In the rows, zero is written as 128.
One turn moves every row onto another: examples first, then more rows asked
J_501: [112 143 137 164 106 128 148 151 146 138 112 133]
J_419: [114 137 158 163 113 123 134 134 173 133 120 123]
J_663: [144 128 167 142 119 152 120 116 136 110 111 105]
J_915: [127 118 121 104 145 149 124 116 127  82 112 112]
J_618: [119 117 126  86 142 156 133 120 124  99 112 114]
J_982: [140 130 120  98 152 143 128 136 120  99 117 115]
J_986: [ 88 129 102 134 137 121 146 146 159 105 125 131]
J_826: [ 93 132 100 133 144 119 132 141 149  93 131 133]
J_998: [131 138 105 100 142 159 118 112 131 113 101 121]
J_924: [101 142 153 156 117 123 132 140 165 138 133 132]
J_589: [118 137 126 142 127 119 132 131 141 155  79 101]
J_298: [121 152 146 167 130 127 130 148 145 134 136 124]
J_874: [ 90 145  89 135 135 139 139 143 136 118 120 134]
J_417: [107 107 156 136 119 130 156 149 173 123 129 112]
J_271: [ 80 108 123 129 141 146 150 137 152 111 145 108]
J_736: [106 135  99 126 141 130 135 128 125 140  85 100]
J_828: [109 139 150 171 119 120 132 143 159 121 129 129]
J_416: [107 116 128 107 151 159 121 105 156 113 135 101]
J_841: [132 126 176 130 114 155 125 115 137 131 117 106]
J_3: [152 134 166 133 126 149 128 131 119 121 117 106]
J_898: [101 136 108 141 133 116 142 140 136 146  86 105]
J_343: [ 87 130 104 113 143 123 138 145 151 110 129 137]
J_41: [108 148 104 127 152 118 127 155 145 111 135 134]
J_504: [141 128 163 129 121 160 121 104 143 120 106  98]
J_43: [114 116 108  99 144 156 136 117 132  92 113 107]
J_698: [154 137 154 129 112 147 124 123 142 132  89 118]
J_268: [122 134 119 127 135 133 126 118 129 149  77  94]
J_27: [134 115 163 113 132 142 125 118 179 125 120 104]

J_298 -> J_41
J_915 -> J_663
J_618 -> J_841
Where do these go?
J_271 -> J_416
J_898 -> J_736
J_874 -> J_998
J_419 -> J_986

